In the rows, zero is written as 128.
One turn sends every row of this set to another row. A few are shown first. Where does it send the rows asked after them?
supi: [132  87  84 139 161 147 129 147 140 130 107 112]
muno: [ 88  88 131 135  89 144 122 138 139 164 136 128]
vasu: [123 118 115 160 145 173 139 115 136  99 135 119]
Ribu: [109  95 128 130 131 123 135 148 127 179 112 119]
Relam: [105 118 151 127 109 141 104 128 142 168 110 103]
vebe: [138 119 142 169 146 130 129 134 119 130 135 121]
Kelen: [123 100 134 138 133 129 125 142 113 179 113 118]
Maku: [122  92  93 114 103 145 120 131 144 173 108 130]
feti: [ 93  98  93 111 141 145 113 156 157 136 110 115]
zonu: [116 115 101 119 133 168 100  93 157 118 124 107]
Noz: [102 105 139 167 103 143 124 132 146 114 156 129]
mivof: [102 101 101 151 161 175 111 127 127 142 104  95]
Zaged: [104  93 110 152  96 160 122  92 166 123 116 113]
lukag: [102  95 130 168  98 157  97 146 156 146 142 105]
tidur: [124  96 105 160 139 175 129 112 150 110 120  91]
Tomul: [124  92  72 121 151 156  95 128 145 138 124 116]
boz: [124  91  93 134 165 132 138 139 137 139  98 121]
fazin: [109  95 118 134  80 150 114 116 142 162 125 147]
tav: [147 113 107 128 159 147 138 144 130 145 106 112]
pupe: [ 94 101 150 134 118 154  99 138 139 153 159 128]
rade: [107 104 120 178 140 137 103 152 130 120 144 140]
zupo: [139 115 144 151 141 132  93 136 123 155 147 130]
bakit: [122  93 103 173 149 163 135 119 147 108 121 103]
Vuv: [128 111 135 170 156 132 138 134 116 139 124 114]
gubif: [136 112 130 155 160 157 142 149 129 125 132 115]
tuz: [105 100 109 134  99 160 120  84 156 123 109 120]
Kinun: [ 99  97 103 146  88 170 118 102 150 126 136 137]
Kuz: [140 101 115 120 130 131 128 156 132 169 111 133]
tadu: [111 102 144 138 129 147  92 132 117 177 142 129]
kemaz: [106 106 134 166 110 177 127 110 138 117 147 128]
gopi: [127 118 105 167 123 158  95  90 141 123 106 112]
Ral: [116 111  97 127 104 128  96 121 170 118 111 132]
fulo: [133 105  91 132 149 171 101 117 155 127 126  93]
Meni: [119 114 151 148 130 141  99 142 143 129 165 126]
Faleb: [110 126 139 137 150 122 111 131 117 143 111 141]
mol: [111 107 136 184 109 140 128 118 143 115 146 123]
suv: [115  91  86 111 122 131 119 120 145 145  96 142]
Nid: [107  90 100 113 110 129 126 112 154 154  93 129]
zelop: [ 92  91 128 141  82 129 124 128 154 155 135 128]
Modep: [107 103  82 110 134 151  95 104 147 131 121 132]

tav moves to kemaz
Tomul moves to Meni
Kelen moves to tidur
And these:
Faleb moves to gopi
boz moves to mol

One turn sends every row of this set to another row. A few are shown first. Where does it send the rows asked after them?
pefaf: [139 123 132 144 109  98 158 132 126 157 115 117 119 126 124 104]
Pekur: [ 96 120 133 131 156 134 116 107 102 103 152 156 110 140 153 112]
Kufir: [113 122 110 119 129 128 136  85 146 112 142 134 144  95 152 136]
bizim: [133 129 113 140 132 122 148 125 157 160 135 132 140 107 103 125]
mili: [128 115 114 140 108 106 141 148 140 151 106 110 110 134 109 116]
beli: [136 110 109 160 141 161 106 130 146 114 146 118 105 146 112 146]
Potor: [139 126 135 168 131 143 114 140 119 114 116 106  88 159 125 133]
Kib: [ 93 129 129 131 161 139 101 115 107 103 144 152 111 140 139 121]
dezu: [ 91 119 137 131 155 131 115 117 100 101 143 151 105 146 150 116]
dokek: [142 130 132 144 122 105 164 117 137 163 134 129 138 110 119 109]
bef: [123 120 104 135 122 120 132 143 157 155 119 120 125 121  96 131]
pubi: [ 98 128 130 131 159 138 108 106 107 103 150 156 114 135 145 116]
Fesot: [142 134 137 141 118 147 102 143 152 116 105 124 103 133  98 140]
boses: [136 112 120 157 156 163 144 112 152 125 169 139 120 127 125 147]
fafos: [106 129 113 123 115 120 107 121 132 101  90 106 114 122 146 136]
lim: [107 131 136 126 116 106 142 114 118 105  95 115 113 120 169 126]
Perad: [154 108 149 136 119 140 158 106 152 129 163 153 125 113 128 128]
Ligu: [136 129 164 143 112 128 142 154 136 119  94 127  93 139 126 132]
rolin: [107 128  98 120 126 131 104 103 150 105 120 117 131 107 136 144]
fiz: [ 86 125 131 131 157 134 107 123 104 100 136 152 105 145 146 119]
rafi: [137 127 153 166 155 148 174 116 129 128 154 145 116 128 149 133]
guziv: [139 136 163 174 139 135 155 131 107 120 120 124  98 147 149 125]
roni: [113 124 134 123 125 111 160  92 127 112 126 131 133 103 172 128]
Luzuf: [155 121 130 137 120 155 110 111 163 125 149 140 124 113 100 137]
leno: [146 113 173 139 113 125 175 130 137 124 128 143 106 129 144 123]

fiz moves to Kib
guziv moves to Potor
bef moves to bizim
And these:
leno moves to Ligu
lim moves to fafos

